In the data rows, 128 means zero.
Here are some points:
104 136 139 151 93 103 158 159 123 137 112 150 154 148 123 113 158 160 147
158 100 92 103 103 110 141 94 115 127 157 112 88 107 131 160 166 95 104
110 146 111 101 97 169 142 110 113 150 116 121 121 101 140 111 123 122 98
121 119 149 133 118 114 141 143 130 142 113 145 149 141 142 121 99 149 148
98 137 138 153 113 143 158 161 94 139 111 96 156 144 135 112 121 161 144
166 87 114 158 190 122 77 102 151 157 167 143 121 146 142 164 197 115 152
163 94 106 158 160 158 94 100 137 104 159 181 96 157 114 164 130 96 158
91 143 146 110 186 124 148 158 134 156 105 123 154 109 155 102 119 160 106
111 104 164 158 112 117 163 157 149 120 99 160 154 158 150 104 90 153 161
129 164 114 108 111 159 85 109 152 105 133 109 133 100 95 120 114 111 103
114 141 109 123 121 110 137 140 114 113 114 114 117 118 112 116 132 125 112
148 103 143 144 103 117 101 116 129 138 149 129 130 148 150 144 108 127 151
125 114 132 133 139 113 148 140 119 143 126 100 130 141 138 143 121 146 144
101 159 157 143 129 157 127 156 196 112 101 128 155 142 123 99 113 154 142
98 154 150 142 122 150 144 158 101 106 99 118 152 146 130 99 111 156 146
98 148 155 106 113 90 147 154 178 156 100 115 153 106 158 99 142 154 104
110 142 132 149 158 134 146 154 145 140 122 117 152 145 98 129 108 146 148
105 152 145 140 125 88 96 156 132 111 107 138 151 146 118 103 133 150 141
99 129 137 112 124 100 144 150 110 154 108 129 145 109 153 105 116 152 107
97 150 163 158 197 112 107 164 131 131 102 99 164 152 121 102 134 162 155
158 130 117 103 139 255 99 94 124 138 151 152 98 99 120 151 154 95 103
161 116 101 141 126 140 129 97 113 91 155 128 89 147 97 161 122 91 145
140 104 147 140 134 122 102 125 102 139 141 192 142 145 155 130 134 140 151
99 150 159 101 142 116 153 150 132 155 97 124 147 107 157 98 158 151 105
113 163 132 105 160 162 93 126 226 123 118 129 150 100 101 109 167 137 100
131 111 164 128 155 134 115 133 128 146 113 90 146 143 153 111 120 144 149
105 150 154 103 116 127 140 137 101 142 101 125 137 109 150 102 101 137 104
103 97 151 161 106 150 162 160 134 126 103 123 151 163 153 104 156 156 162
159 101 84 153 114 111 138 101 114 87 164 129 86 154 91 165 115 93 151
139 157 126 99 106 145 90 102 141 159 145 106 132 96 150 131 110 111 98
96 145 150 110 152 123 147 154 111 150 99 113 153 108 160 98 185 155 107
107 138 140 152 117 120 153 156 149 143 114 130 155 147 109 124 145 151 149
Then 12 other points, each followed by its number:
155 81 90 170 108 123 149 159 144 93 167 109 133 167 97 162 113 145 164 0
130 112 130 104 102 159 150 116 112 142 122 111 110 104 150 127 105 121 105 1
148 117 150 110 156 228 116 107 123 150 151 93 137 105 146 149 147 125 115 2
127 160 121 96 116 121 89 103 149 160 141 158 136 94 140 123 128 110 96 3
159 106 95 155 111 167 101 109 109 93 157 120 96 156 97 157 133 96 152 4
165 101 106 153 115 113 118 101 133 110 158 105 99 153 113 164 125 101 155 5
164 105 140 159 123 86 146 145 118 94 151 99 127 156 102 157 96 131 164 6
105 150 153 102 107 95 136 145 98 156 103 122 154 102 152 104 124 151 102 7
154 93 80 164 125 98 149 106 138 86 162 99 84 164 90 160 157 96 160 8
120 111 135 137 140 111 143 146 104 139 124 105 137 143 142 133 170 148 144 9
158 114 93 134 118 142 137 98 101 91 159 137 91 140 95 161 138 91 139 10
116 145 111 123 113 127 140 138 112 113 112 142 113 118 116 118 136 124 112 11
Which of these numbered points is nearest to each point below, ignoring the direction in which the first points spread most? Its number follows each.
114 142 117 119 119 131 138 139 112 119 109 157 120 113 114 112 107 131 110 > 11
115 150 121 100 157 107 140 106 104 155 114 112 125 98 144 111 127 116 101 > 7
138 134 96 142 106 112 128 116 110 95 150 136 97 143 99 147 131 103 136 > 10
100 142 135 114 102 116 98 145 108 146 110 134 151 108 136 103 99 151 106 > 7
116 99 150 163 109 144 130 158 124 106 111 125 152 162 140 110 127 158 161 > 4
132 105 146 116 120 129 152 118 118 140 118 89 118 133 159 128 208 133 138 > 9
162 91 95 164 128 107 150 146 191 91 165 161 131 163 90 164 86 136 166 > 0
97 152 145 154 118 115 97 166 151 123 108 153 161 153 120 100 131 161 150 > 4
118 143 109 123 134 126 138 137 142 114 112 162 112 120 115 119 113 122 113 > 11
158 153 90 118 159 137 87 95 135 91 161 152 91 106 87 160 103 93 107 > 11
156 94 93 160 144 111 159 107 120 88 155 124 88 159 104 157 146 94 158 > 8
152 157 139 92 113 104 97 88 180 153 142 124 121 92 147 137 117 95 98 > 3
Now 12 new points, numbered from 0 again:
158 128 106 99 113 147 92 93 125 144 157 100 101 98 117 154 150 95 101 0
143 127 120 103 113 169 138 98 115 149 138 145 106 99 145 140 122 106 99 1
100 141 160 106 146 110 150 155 118 156 102 128 154 109 158 101 116 155 109 2
146 84 90 165 142 105 154 118 116 95 148 102 90 164 114 151 138 101 159 3
110 155 176 154 136 109 112 157 114 133 98 161 163 151 122 104 177 154 157 4
157 103 89 106 111 112 143 98 114 125 158 102 88 107 134 160 127 95 104 5
160 92 92 168 102 147 121 149 142 98 167 111 141 159 94 167 117 146 159 6
145 142 122 99 134 127 112 97 123 154 144 113 108 99 141 146 102 102 101 7
159 97 92 159 153 104 152 99 149 89 158 114 87 159 90 157 140 91 158 8
114 167 118 104 143 137 88 114 97 119 120 139 138 98 98 108 129 125 99 9
105 144 157 105 153 116 147 140 112 147 97 132 144 108 153 101 140 144 107 10
102 160 145 119 99 151 142 155 115 126 106 163 158 106 107 103 117 151 104 11
Which of these numbered points is nearest to each point below, ignoring the direction in which the first points spread most? Its number follows each.
180 132 127 132 172 143 145 76 222 83 143 174 88 140 90 159 104 70 151 > 8
110 154 119 99 120 153 148 111 114 151 110 125 126 99 143 110 130 122 98 > 1
164 94 97 164 130 137 137 141 115 93 163 115 128 163 91 166 145 138 163 > 6
111 123 129 141 89 104 127 151 125 139 121 129 149 145 136 121 162 156 146 > 4
148 107 77 148 99 146 127 112 105 94 165 192 90 150 97 158 105 107 143 > 11
120 145 116 120 131 107 139 135 122 109 109 204 119 117 110 118 153 119 114 > 11
104 143 167 104 179 138 149 150 131 156 97 122 156 107 161 99 99 150 110 > 2
139 125 121 104 125 123 141 101 121 148 138 140 109 98 150 142 118 109 101 > 2
148 95 104 118 109 99 141 105 106 118 151 124 94 132 155 152 106 107 125 > 5
150 102 121 117 110 122 149 102 105 120 146 121 91 133 154 150 134 101 126 > 5
120 117 161 121 131 149 114 139 130 150 110 131 151 133 157 109 129 150 136 > 2
167 97 101 150 103 146 116 97 109 105 160 104 97 153 114 163 154 100 151 > 3
